(in the rows, 128 means zero)
One turn moves every row onto another: examples first, then more rows asked:
zas: [ 91 117 143  98 136 159 153 132 142 132 155 112 115 123  79 120 142 173
 155 149 110 137 121 153 122 152 137 136 124 137 103 176 139 164 142]
rugil: [ 95 146 136  87 144 158 140 123 137 122 141 121 112 145  65 104 126 176
 132 141 101 133 122 138 117 168 133 103 136 156 112 199 137 158 124]
Finab: [103 119 163 104 115 167 142 155 163 143 159 126 127 109  85 118 127 152
 132 132 114 151 134 141 125 150 130 141 140 138 121 209 146 154 134]
tema: [114 157 126  84 124 137 135 132 150 146 139 123 130  97  85 120 125 154
 118 132 105 117 146 114 108 144 135  73 151 128 120 178 142 159 133]
gevu: [174 117 109 116 128 119 129 130 154 106 115 149 159 156  93  95 129 120
 147 137 135 128 143 142 147 179 105 120  95 164 138 157 176 124 146]
Bige: [188 122 107 111 133 131 129 114 146 114 115 152 141 150  87 103 121 124
 149 155 149 128 138 142 138 169 119 127 107 153 137 136 180 120 146]
vuli: [187 125 101 107 136 132 124 111 152 115 113 152 149 156  84 100 126 123
 151 154 147 124 131 140 141 165 115 124 111 151 136 139 180 126 146]
voz: [108 147 137  94 130 147 132 128 148 132 150 117 115 121  70 105 114 154
 112 125 100 148 129 127 109 158 139  97 150 145 116 205 143 162 117]
Rini: [177 113 114 115 127 117 132 125 151 111 115 150 150 154  90  94 125 119
 149 141 135 130 144 142 140 179 109 121  93 164 140 151 179 121 144]
zod: [104 138 137  97 125 136 147 153 158 157 131 137 125  80 103 141 147 143
 156 131 119 114 151 127 124 136 133 127 134 123 115 165 130 139 144]
Tamod: [174 130 120 121 144 123 142 137 163 119 115 157 149 155  91  95 136 122
 150 143 133 122 143 155 139 187 113 130 101 163 149 162 179 104 142]
pilom: [172 127 114 120 146 126 139 139 168 120 117 152 157 158  92  92 143 126
 154 144 131 123 137 157 140 180 110 137 104 159 146 163 181 109 144]
nulu: [109 136 153  93 113 160 146 153 170 161 147 137 137  86  94 138 136 148
 138 149 126 121 146 129 124 136 131 120 147 119 119 181 145 153 150]
kagi: [ 99 127 151 109 125 147 150 141 158 139 164 112 118 109  82 114 133 152
 131 141 106 155 129 147 118 152 145 135 141 130 108 196 149 164 131]
dedar: [114 167 123  78 125 134 125 126 146 144 114 147 118 100  85 129 119 143
 131 133 118 112 150 101 121 146 132  87 153 139 118 175 127 144 128]
reb: [186 122 101 111 130 134 123 115 147 107 115 152 148 152  89 107 123 124
 151 154 151 127 134 141 145 168 115 126 107 150 130 138 178 126 149]
lak: [ 94 127 134  89 129 140 153 136 150 149 139 120 134 102  89 132 148 163
 160 146 113 103 139 136 120 142 129  99 118 128 108 156 136 169 155]
Sutos: [103 137 141  98 120 136 153 146 161 155 152 118 133  84  96 131 144 152
 138 149 110 124 144 132 115 138 139 111 142 114 111 167 149 159 147]
mip: [183 137 113 116 149 137 140 126 158 121 116 160 139 151  88 105 133 128
 152 157 148 121 137 156 137 178 123 135 115 151 143 146 181 104 143]
zinu: [115 135 147  85 109 166 121 139 147 131 146 128 125 123  75 108 108 156
 109 125 109 148 135 115 120 155 123 103 151 151 124 211 143 158 122]
vuvi: [182 138 106 113 152 138 135 125 164 124 115 156 149 151  88 105 138 127
 156 157 146 116 132 156 139 169 118 135 117 146 142 147 182 110 147]
Voleg: [ 97 113 148 105 120 146 144 153 146 131 148 123 112 108  94 118 139 153
 144 130 106 161 136 137 129 153 134 160 131 141 111 191 136 143 130]
zim: [ 97 155 126  78 137 140 140 126 145 140 126 130 131 123  76 117 131 166
 137 138 104  98 140 120 115 158 124  67 131 148 117 179 133 161 138]
ruvi: [172 135 114 122 147 129 139 141 166 114 116 157 155 155  93  99 140 123
 152 140 135 120 140 157 143 186 112 131 104 161 144 169 176 107 144]
gon: [121 152 137  76 107 157 125 136 152 148 135 139 135 100  85 128 116 153
 118 143 121 118 149 103 120 139 124  83 158 131 123 183 143 156 138]
Zuke: [176 114 109 113 130 120 128 125 156 110 115 147 157 161  87  88 129 120
 149 142 131 132 136 142 143 175 106 125  99 164 139 156 180 128 144]
veri: [182 141 105 116 150 142 135 126 160 115 117 158 144 150  90 111 134 128
 152 159 152 118 132 157 143 175 122 137 117 148 137 150 178 108 146]
lefek: [107 143 134  88 120 146 120 126 133 117 131 133 105 129  75 106 112 153
 120 131 105 159 134 112 126 162 133 119 148 157 112 202 133 146 112]

veri goes to reb
zim goes to rugil
gon goes to zinu
Now find these:
Zuke goes to pilom
mip goes to Bige
voz goes to kagi
lefek goes to Voleg

